128 stands for zero in the data rows.
Here are some points, one per row:
[158 194 130 140 163 154 160 112 148 132 137  97 110 102 111 129 175 112
 142 164 135 125 123 158 122 103 124  90 116 132 101 123 113 136 108  90
 129 115 123 133 118 146 127  89  92 136 120 121  96 112 126 100 142  89
 123 101 119 117  74  93 127 136 142 130]
[100 115 142  96  92 162 158 133 141 123 130 126 163 166 173 151 148 136
 179 133 142 130  90  88 157 139 146 166 106  97 118 127 126  91 151 104
 150 164  89 109 130 113 159 105 134 167  89 105 134 112 148 177 103 130
  84 162 141 138 109  84 154 156 180 104]
[101 112  85 121 152 121 119  63 147  26 148 129  85 121 133 108 113 153
 134  74 127 157 118 140 121 160  99 116 113 113 141 104 134 110 144 107
 101 133 193 127 153 128 132 117 134 127 101 122 111 123 126 135 106 161
 103 102 107 108 105 123  69 124 112 120]
[141 214 119 177 150 143 124 122 138 142 162 163 160 140 162 154 137 108
 172 141 137 160 142 107 154 145 143 144 119 144 142 145 151 145 144 144
 125 119 149 159 149  98 133 136 125 141 138 168 130 112 152 122 121 148
 138 126 132 181 128 155 117  55 135  70]
[150 110 129 165 130 169 155 134 128 120 123 126 135 113 119 134  96  98
 107 143 131 110 108 148 128  94 100 122 137 107  99 119 109 104 120  85
 113 137 115 124 131 115 115 149 149 109 113 124 104 154  98 139 153 137
 111 150 183 145 128 188 107 106 149 118]
[ 84 120 134 119 128 146 152 144 133 134 157 135 166  80  96 168 132 160
 161 131 129 119 163 145 110 151 141 113 110  77 134 116 148  84 139 117
 151 111 170 146 103 121 159 119 146  64 169 100 144 152 154 109 113 133
 168 136 147 133 114 148 187 157 113 101]
[107 122  53 114 142  96 122 170 125 157 139 134 107 122 123 111 135  85
 120 145 130 105  80 142 129 149 197 152 149 117 142 127 120  94 138 146
 186 138 108 126 132 120 118 133 139 112 113 124 120 129 107 120 143 158
 113  83 108  83 109 126 114 113 106 117]
[171  98 122 166 163 154 169 160 120 109 132 146 144 138 145 146 131 149
 141 117 141 113 120 142 150 143 146 143 120 136 125 158 142 142 139 154
 125 130 145 142 146 236 117 144 156 127 137 147 157 162 144 157 154 122
 139 143 106 141 146 105 127 133 148 158]
[117 138  85 123 137  80 105  52  86 145 101 111 115 125 131 129 101 117
 130 141 135 112 106 102  97 167 172 119 103 111 116 139 135 119 100 137
  92 107 109 118 123 117  97 111 119 105 103 111 111 132 185 115 148 132
 103 150 156 151 154 166 153 174 171 187]
[105 109 150 141 147 117 107 137 167 117 147 143 124 121 121  55  60 124
 117 146 163 134 115 117 175  88 118 169 112 119 100 106 169 120  85 170
 119 132 119 136 132 111 121 120 106 107 124 120 122 121 122 103 125  65
 127 111 116 135 124 107 141 128 113 125]
[130 150  90  78  96  99 123  55 123 185 113 139 107  96  80 117 126 149
 142 121 158 155 149 158 169 104 104 153 172 127 167 155 145 123 167 157
 122 169 126 149 162 189 153 158 164 132 133 147 147 151 130 163 151 105
 122 136 125 138 148 136 143 136 148 129]
[107 111 135 102 121 112 106 135 121 144 150 119 174 117 122 169 133 192
  47 148  97  63 124 114 146 100 112 136  95 114 150 158 119 110 140 136
 104 121 120 142 107 126 123 109 129 193 108 121 120 129 127  68 149  92
 109 119 111 155 121 122  76 117  96 117]
[160  91 115 137 158 156 159 103 150 142 175 135 170 168 157 157 133 142
 137 141 151 129 141 140 129 131 125 124 177 142 125 151 126 143 135 145
 132 146 157 128 128  69 118 117 131 125 153 166 150 136 112 128 130 139
 131 120 128 132 142 110 127 160 118 188]
[175 117 133 117 119 129 144 123 121 138 142 159 119 137 209 110 111 126
 103 130 119 138 156 138 121 141 138 121 126 159 101 143  99 158 108 135
 142 135 154 144 120 109 162 132 144 157 147  67 147 143 158 150 170 124
 156 109 135 104 139 148 134 166 132  73]
[107 132 164 126 126 106 112 142 111 151 114 112 107 116 124 148  94 144
 126 138 119 132  95 117 126 165  66 119 135  97 122 136 133 233 141 123
 191 145 107 138 137 120 107 115 140  88 106 112 127 142 114 128 136 157
 103 129 103 125 116 107 124 115 118 118]
[194 113 165 133 121 148  96 133 130 143 115 101 123 110 113 109  89 118
 126 147 128 137 218 126 110 159 185 109 124 115 164 117 139  98 123 126
 166 150 117 116 129 132 110 147 126 122  99 116 120 123 113 104 113 155
  94 149 104 107 139  93 101 112 120 117]
[103 134 151 138 121 121  92 167 158 122 152 110  95  69  82 142 124 111
 122 120 106 136 141 121 107 140 142 158 117 157 124 168  94 146 137 124
 141 161 161 125 146  91 155 110 145 163 153 183 150 111 145 154 144 122
 144 144 137 123 142 144 132 149 168 179]
[ 77 123 181 133 125 128  93 109 109 139 121 158 118 129 127 107 126 124
 124 154 118 103 118 134 113  90 122 125 133 137 103 113 105 106 128  96
  96 108 134 104 105 130 117 128 121 112 137 134 136 133 115 131 139 188
 135 112  77 129 146  82 139 106 169 116]
[123 124  98 128  91 153 120  84 112  62  84 113  71 129 130 158 139 119
  60 145  61 127 158 114 156 134 145 127 168 111  93 173 150 109 124 171
 148 112  99 126 134 123 116 136 105 106 167 125 137  79 112 158 105 134
 166 171 109 149  68 116 146 115 101 121]
[183 119 144  99 120 120  72 155 111 130 131 144  96 167 163 137 157 171
 167 136 118 107 131 189 188 123 131 122 121 139 149 103 169 142 140 118
 140 106 142 101 151  90 146 133 144 132 146 160 103 124 139 112 116 127
 147 139 136 124 138 156 132 150 148 164]
[ 96  81 140 140 141 159 109 123  89 161 107 120 148 115 139 122 121  97
 144  44 147 142 132  93 145  90 132 100 134 130 128 132  82 138 110 111
 135 103 126  95 115 145 134 102 120 123 137 141  91  79 140 108  93  83
 127 101 104 105 105 151 113 125  94 128]
[153 204 134 130 109 133 162 133 158 151 130 135 153 204 112  84 102 114
 104  49  78  92 129 126 106 188 109 132 112 118 111 112 111 117 161 104
 116 113 114 104 102 137 132 139 101 112 132 143 115 129 124 112 113  94
 129 108 114 117 112 125 123 127 114 145]
[112  99 164 131 128 103 107 151 114 147 100 115 111 124 132 136 136 102
 150 165 129 127 113 149 108 197  93 126 141 129 125 144 127  98 131 135
  63 122 117 149 142 115 118 125 125 115 123 123 131 135 117 151  97  49
 123 113 128  85 125 112 101 109 104 108]
[ 90 125 135 144 160 150 157 137  98 130 133 111  85 156 163  94 179 186
  86 124 189 151 144 133  80 140 135 153 130 139 175  93 118 137  97 102
 139 137  79 173 134 109 150 166 123 144 145 155 125 134 143 141 146 126
 140 156 136 152 151 134 165  83  92 162]
[ 80 141 158 120 127 126  73 150 154 115 136 115 150 173 184 144 141  99
 134 145 127 160 140 144 128 123 128 128 145 139 144 140 136 132 131 154
 132 158 148 132 128 236 132 143 130 133 134 141 127 140 121 114 151 142
 133 130 154 139 124 160 141 154 123 159]
[166 108 150 113 140 113 169 137 154 122 148 101 122 118 118 118 128 110
 145 129  93 141  97 117  91  85 113  86 120 129 143 122 148 115 130 131
 102 105 104 127 115 117 115 128 146 134 104 122 159 138 113 137 132 142
 113 142  47 143 137 194 172 119 115 119]
[107 117 134 157 122 106 153 134 179 118  42 172 197  88 103 139 165 170
 124 129 116 184 144 117 141 139 144 130 175 156 110  90 155 151 130 132
 140 102  91 115 115 112 145 149  95 151  85 155 128 153 144 134 139 144
 154 112 143  92 134 146  94 150 141 155]
[165 104 147 106 147 130 171 131 133 132 119 154 113 115 116  94 134 136
 122 154 125 106 118 105 122 110 103 127 104 119 126 129 102 124 123 130
 117 124 127 112 126 150 112  99  99 113 125 134 159  97 103 121 104 167
 116 126 208 118 137 179 129 100 135 117]
[155 223 128 148 128 132 154 131 108 106 146 153 131 107 124 156 128 145
 130 159 136 133 108 108 101  85 122 136 128 128 133 111 113 127  97 119
 123 131 130  83 105 137 114 128 138 113 132 106 120 104 112 127  90  81
 125 123 112  91 145 109 108 138 116 137]
[114 120  17 107  91 113 112 183 130 149  96 104 123 136 139 111 105 118
 134 157 129 137 148 112 114  88  85 103 106 128 110 116 115 131 105 106
  97 113 131 121 115 131 135 112 115 124 132 142 127 133 127 131 110 160
 131 125 110 130 142  94 128 117 131 123]
[135 131 121  82  64  89 135 105  49  57  98  58 177 109 118  89 138  98
 147  80 149 113  98 158 129 121 148 159 137 166 147 149 153 157 159 122
 140 143 151 164 111 107 100 145 131 151 152 111 148 137 100  90 123 133
 156 116 161 145 130 103 130 107 122 115]
[ 87 115 140 151 130 116 166 140 137 138 125 131 104 201  50 140 125 104
 113 141 149 121 146 122 140 131 147 104 126 169 136 111 122 162 130 140
 138 120 166 110 158 119 143 144 130 166 153  75 125 138 145 132 118 134
 141 150 143 150 143 138 120 165 129  87]
[170 112 130 141 135 141  69 135 140 137 169 155 122 110 103 157 161 109
 133  36 112 126 111 100 113 101 109 111 115 123 117  93 115 119 109 153
 107 114 104 146 120 124 111 138 121 119 116 107 103 127 110 151 152 151
 122 131 186 136 150  72 151 122 121 116]
There is one direction along which these points spread out most. Take the direction at right angles to it along which they spread out most. Go by this last direction. Where along it does each point below lie, from 0 to 99? 50 is the average, and the first point above lies past it. One standard deviation of the points above along it is 16.
[175 117 133 117 119 129 144 123 121 138 142 159 119 137 209 110 111 126
 103 130 119 138 156 138 121 141 138 121 126 159 101 143  99 158 108 135
 142 135 154 144 120 109 162 132 144 157 147  67 147 143 158 150 170 124
 156 109 135 104 139 148 134 166 132  73] 60
[107 132 164 126 126 106 112 142 111 151 114 112 107 116 124 148  94 144
 126 138 119 132  95 117 126 165  66 119 135  97 122 136 133 233 141 123
 191 145 107 138 137 120 107 115 140  88 106 112 127 142 114 128 136 157
 103 129 103 125 116 107 124 115 118 118] 39
[ 80 141 158 120 127 126  73 150 154 115 136 115 150 173 184 144 141  99
 134 145 127 160 140 144 128 123 128 128 145 139 144 140 136 132 131 154
 132 158 148 132 128 236 132 143 130 133 134 141 127 140 121 114 151 142
 133 130 154 139 124 160 141 154 123 159] 51
[166 108 150 113 140 113 169 137 154 122 148 101 122 118 118 118 128 110
 145 129  93 141  97 117  91  85 113  86 120 129 143 122 148 115 130 131
 102 105 104 127 115 117 115 128 146 134 104 122 159 138 113 137 132 142
 113 142  47 143 137 194 172 119 115 119] 59
[165 104 147 106 147 130 171 131 133 132 119 154 113 115 116  94 134 136
 122 154 125 106 118 105 122 110 103 127 104 119 126 129 102 124 123 130
 117 124 127 112 126 150 112  99  99 113 125 134 159  97 103 121 104 167
 116 126 208 118 137 179 129 100 135 117] 62
[153 204 134 130 109 133 162 133 158 151 130 135 153 204 112  84 102 114
 104  49  78  92 129 126 106 188 109 132 112 118 111 112 111 117 161 104
 116 113 114 104 102 137 132 139 101 112 132 143 115 129 124 112 113  94
 129 108 114 117 112 125 123 127 114 145] 62
[105 109 150 141 147 117 107 137 167 117 147 143 124 121 121  55  60 124
 117 146 163 134 115 117 175  88 118 169 112 119 100 106 169 120  85 170
 119 132 119 136 132 111 121 120 106 107 124 120 122 121 122 103 125  65
 127 111 116 135 124 107 141 128 113 125] 50
[100 115 142  96  92 162 158 133 141 123 130 126 163 166 173 151 148 136
 179 133 142 130  90  88 157 139 146 166 106  97 118 127 126  91 151 104
 150 164  89 109 130 113 159 105 134 167  89 105 134 112 148 177 103 130
  84 162 141 138 109  84 154 156 180 104] 59
[ 87 115 140 151 130 116 166 140 137 138 125 131 104 201  50 140 125 104
 113 141 149 121 146 122 140 131 147 104 126 169 136 111 122 162 130 140
 138 120 166 110 158 119 143 144 130 166 153  75 125 138 145 132 118 134
 141 150 143 150 143 138 120 165 129  87] 56
[171  98 122 166 163 154 169 160 120 109 132 146 144 138 145 146 131 149
 141 117 141 113 120 142 150 143 146 143 120 136 125 158 142 142 139 154
 125 130 145 142 146 236 117 144 156 127 137 147 157 162 144 157 154 122
 139 143 106 141 146 105 127 133 148 158] 62
[112  99 164 131 128 103 107 151 114 147 100 115 111 124 132 136 136 102
 150 165 129 127 113 149 108 197  93 126 141 129 125 144 127  98 131 135
  63 122 117 149 142 115 118 125 125 115 123 123 131 135 117 151  97  49
 123 113 128  85 125 112 101 109 104 108] 43
